One vector is turned by the same rotation once a tick. Each row is the vector after some number of ticks, and that number follows the row.
The counts run from 0 to 381.
[149 142 117 119 108 100 103 129 105 100 150 147 110 128 108 136 116 150
 141  94 115 129 113 105 120 110 143 162 142 176  84 137 170 138 144 115
  99 116 155 117 114 166 121  73 100 187 159 142 126 125 116 123 136  80
 161 133  82  93 170 124  95 151 140 174 125 125  79 120]  47
[144 107 148  95 132  90 126  93 135 115 142 117  86 147 106 117  96 161
 150 114  97 116  85 103 107 170 118 197 134 108 133 143  97 160  85 111
 156 131 164 116 141 123 164 132 133  81 120  94 120 153 131 186 135 121
 169  84 106 140 124 122  84 155  94 149 144 117 102 125]  98
[155 138 104 112  84 106 113 139 108 104 161 102 130 121 120 153 161 159
 160 108 149 122 155 159 103 149 118 188 109 132  83  90 117 117 118 152
 147  87 182 134 137 140 155  91 116 113 176  88 115 113 126 153 104 108
 112 134 125 168 105 143 105 142 114 188 107  76 106 137]  176
[140 132 119 108 133  90  79 139  97 119 147 117 134 117 121 148 139 133
 160 110 142 136 165 117 113 153 132 200  99 126  75 148 129 119 130 164
 135 107 137 125 100 140  87  81 107 102 127 129 134  81 155 134 130  92
 165 136 124 157 104 130  78 146 105 193 110  89 156 127]  153
[135 137  93 111 126  85 123 149  88 125 133 154 112  85 150 140 106 160
 152 106  96 134 111  72 115 164 178 162 115 165  78 141 125 133 140  96
 136  93 115  88  90 158 122  63 135 152 153 103 136 160 120 152 111 120
 131 151 112 119 129 116 135 167 108 169 119 128  79 120]  57
[159  94 135  91 105  80 110  96 110 109 176 149 102 153 122 111 118 113
 143 111 130 163 101 133 104 121 110 197 125 102  99 179 115 146  99 105
 138 128 132 127 128 144 152 116 112 139 152 146 143 107 165 181 112  93
 161 121 132  84 163  97  96 123  63 147 106 139 101 105]  257
[139 132 126 125 113  95 121  74 132 113 168 125 111 161 122 121 123 173
 158  97 117 114  82 106 109 151 105 184 132 135 138 135 121 166 106 115
 151 157 176 133 134 153 167 136 149  90 156  91 133 115 140 174 142 110
 152  67 112 101 150 103 104 138 123 158 127 122  80 100]  96
[157 126 139  73  95 134 133 126 144  80 183 139 116 109 111 134 155 162
 136 101 137 158 105 111 125 104 109 215 114 128 108 159 143 135  96 135
 120 110 163 126 153 120 134 125 112 126 148 144 132  63 137 166  68 105
 120 110 112 110 183 120 116 137  86 166 114  98 131 135]  11
[151 118 114  81 113 130 127 128  95 107 149 134  96 129 161 147 167 134
 170 127 146 148 127 131 157 153 150 201 111 111  71 152 122 125 119 120
 130  77 138 118 117 146 109 101 130 102 170 130 135  78 153 120 108  94
 143 139 132 152 122 147 106 135 100 212  92 115 117 129]  166
[153 108 107 124 106  63 123 129 106 140 137 116  97 129 125 153 104 145
 174  99 115  95 122  95 114 166 149 171 122 153 121 117 119 120 128  80
 172 134 141 124 101 162 159  94 128 124 179  69 122 151 147 160 144 115
 142 130 117 128 103  99 105 167 107 144 113 146  77 124]  74
[156  97 148 109 137  57 119  61 119 108 168 125 119 182 131 114 103 177
 169 107 100 121  78 117  98 152 110 169 124 114 126 138 115 177 120 130
 138 144 167 137 130 158 146 127 153 112 145 107 123 122 132 183 155  98
 160  92 123 118 135 130  88 119 111 161 132 118 112 105]  100
[123 123 146 121 127 103  92  99 136 126 130 116 113 128 108 107 146 176
  85 123 135 135 101 110  97 148 110 213 140 115 119 136 144 181  86 151
 161 108 167 122 104 137 120 107 124  91  55 137 135 142 111 188 136 106
 160 106 125 117 144 115  69 164 114 148 167  85 130 121]  121
[155 111 125 125  96  81 127  72 118 133 159 143  92 173 158 131 137 174
 154 105 125 113  82 139  96 146 127 174 124 109 117 122 116 157 104  99
 175 144 160 134  99 158 174 127 154 130 188  87 126 130 133 178 145 105
 122 110 138 109 140 108 124 125 114 146 138 144  82  82]  89
[145 127 148  83 142 124 143  60 117  86 169 148  83 141 154 162 156 163
 164 107 133 131  80 104 147 146 150 194 148 113  97 144 126 116  92 121
 173 114 129 131 127 126 111 126 141 123 175 111 105 103 124 176 118  97
 166 124 112 149 143 145  96 152 114 176 117 113 115 136]  341
[135 126 125 116  90  79  90 112 116 122 189 121 128 134  81  87 123 121
 138  77 129 155 122 130  67 139  90 199 117 128 107 166 115 153 102 135
 147 151 160 123 128 135 174  99 101 128 147 133 145 111 149 169 104 125
 141 111 129  94 160  95  83 133  98 156 120 125 114 105]  259
[153  99 137 115 143  60  81 103 111 113 131 163 101  92 142 133 120 158
 118 131 100 131 119 120 108 121 146 176  92 154 103 102 159 118 139 102
 142 114 107 136 132 164 132  83 145 168 142 108 105 125  94 179 129  65
 142 158 119 109 141  81  90 117  83 124 109 145  98 135]  226
[107 143 120 117 121 126 121  66 100  98 141 117  74 127 129 118 176 179
 130  89 144 122  75 138 144 139  87 169 150 158 115 113 125 146 113 130
 179  90 171 131 140 136 125 100 136 129 175 108 104 101 126 147 141 116
 139 101 125 127 152 128  90 134 157 159 110 101  66 136]  355
[146 142  96  98 100 102 105 160  92 119 161 123 145 105 145 135 165 146
 173 118 143 131 120 110 128 162 138 193  88 101  74 148 114 131 119 158
 139  83 122 111  98 147  87  81 128 101 163 118 153  81 167 142 124 105
 126 156 139 150 108 132 110 126 116 204 111  93 127 116]  160
[131 109 162  91 138  86 115 100  91 128 141 137 106 144 155 166 135 178
 193 115 102 116 131 103 120 158 149 179 105 146  98 116 109 121 115 132
 167 130 150 132  89 136  97  87 143 131 157  99 119  82 120 140 135  89
 126 141 105 183 115 129  89 151 107 169 132 107 137 116]  328
[158  89 149  86 115  63 124  88 107 127 138  99 101 165 139 119 123 174
 127 148 103 137  65 112 111 169 121 174 137 113 130 119 113 175  90 117
 168 107 150 134 117 135 141 114 147 105 110 118 120 152 127 187 151 109
 148 115 128 123 125 105  84 120  94 146 152 112 101 108]  105
[125 137 129 120 151  82  69 110 134 124 152 134  94  69  94 121  94 128
 151  81  98 128 107  81 101 137 124 208  98 169 134 143 125 112 129 112
 147 132 117 123 150 151 135 104 127 118 152 110 115 106 135 164 108 118
 159 117 115 111 144  66  91 148 103 135 105 128  98 147]  236
[124 129 150 116 106 104 108 105  97 148 146 125  84 116 132 164 169 199
 163  98 140 100 141 121 101 148 130 187 115 144 106  96 114 121 105 131
 196 132 156 132  90 130 134  94 145 121 165  83 115  82 109 158 129  99
 108 129 113 184 131 113  92 168 120 154 154 102 115 121]  332
[157  99 141 103 150  93  88 115 126 102  99 140  76  94 130 139  95 155
 134 132  82 120 108 107 144 134 148 185 107 180 120 108 146 116 130  97
 134  91 135 112 159 159 131  93 146 135 133 106  93 130  94 155 110  93
 164 135  99 124 136  86  84 135  96 132 106 133  79 170]  219
[179 102 144 102 133 105 113 132 101 128 116 142 114 156 159 175 109 170
 149 141 115 116 153  97 127 146 173 185 118 120  90 116 151 138 120 104
 134 126 151 132  73 149 102  98 124 126 118 131 129 114 100 158 137  75
 156 134  89 159 128 131 100 182  94 174 142 117 138 105]  310
[123 156 106 134 122 110 111 140 121 135 137 151  91 100 117 136 104 134
 152  82 117 122 136  84 110 156 151 192 106 180  74 138 119 128 139  88
 142 140 146  79 107 173 141  73 123 123 159 108 139 143 117 133 110 115
 149 108  98 120 145 120 116 195 121 168 127 142  77 127]  61
[124 120 133 136 133 113  84  75 119 120 129 118  94 157 103  95 122 176
 114 113 125 130 107 103 108 140  89 180 117 156 133 122 116 189 112 129
 151 126 183 127 119 141 121 122 136  82  87 125 125 105 119 169 139  99
 149  64 124 112 155 104  83 148 118 154 146  98 116 116]  115
[185 115  96 118  71 120 132 143 113 123 124  97 119 135 101 123 114 158
 100 134 139 151 129 106 123 151 126 179 136 123 105 133 128 189 111 104
 130 104 188 115  95 145 154  99  91 103  98 134 154 159 132 174 109 122
 140  80 109  93 141 118 113 190 103 178 135  94 101 111]  284
[128 152  91 144 130 111  77  94 106 101 118 112  86 119  87 113 141 141
 117 100 126 120 100 137 137 135 103 186 139 167 103 112 146 146 129 131
 147  84 166 136 144 159 133  92 118 104 134 122 114 139 126 154 153 103
 178 101 122 114 121 112  61 140 157 159  93  92  52 152]  374
[148 120 139 128  95  93 106  99 119 133 141 101  95 151 129 114 156 195
 124 124 119 117  65 119 109 138  93 179 145 129 141 112 130 197  99 123
 155 109 179 131 109 146 151 116 146 105 134 111 132 108 126 166 156 105
 139  87 134  98 151  86  88 120 135 137 155 106  83 106]  108
[126 123 125  92 138 107 123  46  86  78 151 140  72 156 144 121 151 161
 135 119 119 142  79 143 151 138 120 167 141 153  84 131 119 153 117 133
 145  96 152 144 148 136 115  99 146 133 157 134  91 111 111 167 145  93
 155 112 134 122 137 145  66 108 126 173 102 104  79 139]  359
[166 122 130 118  98  92 102 155 106 134 133 114 140 168 129 151 116 174
 128 123 108 121 113 124 110 128 138 169 131 127  91 132 163 187 127 123
  99 129 183 132  86 169 122  96 110 139 110 150 160 112 129 129 149  78
 144 114  99 100 160 136 107 152 131 194 155  98 119  79]  294
[129 166 117 123 111  85 117 145 139 150 157 138 112 108 132 148 131 143
 164  81 111 104 102 103  89 145 149 204 136 119  97 132 147 127 118  94
 155 138 128 108 102 177 161 115 135 128 184  93 150 152 127 158 133 131
 128 131 106 121 138 101 119 179 117 142 147 156  73 104]  72
[149 136 130 123 125 106  92 119 130 116 147 130 129 114 133  99 157 174
  86 130 144 142  74  95 118 141 122 193 135 105 119 148 158 184 104 135
 144  81 129 125  97 146  87 122 130 107  89 136 168 118 123 191 142  97
 162 116 124  91 146 111  93 135 123 157 159  88 114  95]  125
[115 152 134 108 124 139 136  91 129 110 161 135  90 108 124 151 163 182
 166  81 142 107 114  98 127 169 127 203 136 131 119 128 114 116  92 134
 195 128 158 117 111 122 125 124 140  85 172  86 118 105 117 172  96 128
 132  98 104 160 135 123 107 178 132 164 139  94  99 140]  338
[150  76 144  86 146  69  83 103 118 108 150 149  82 100 120 139 104 120
 155 124 100 142  99 106 129 126 148 202 116 137 131 161 133 118 124  88
 150 124  97 128 133 157 129 106 136 152 159 124 118 119 143 158 125  94
 181 137 112 103 139  68  73 115  79 131 107 142  95 140]  238
[167  82 119 115 125  77 140  71 103 115 161 115  96 154 133 139 106 173
 163 128 120 118  86 104 122 180 137 164 123 118 128 126  97 159 123  97
 175 126 157 140 113 152 163 124 148 102 160  71 111 147 129 192 138 110
 150  91 129 117 116 116 118 133  90 159 117 116  99 118]  93
[139 134 101 114 146 122  93 127 101 109 155 153 127  98 136 142 138 129
 141 122 147 146 128  95 140 154 147 212 111 114  77 172 131 134 126 141
 134 103 115 117  94 148  61 107 129  93 121 142 164  84 151 156 127  98
 166 128 122 120 127 136 106 160 106 192 104  95 146 123]  148
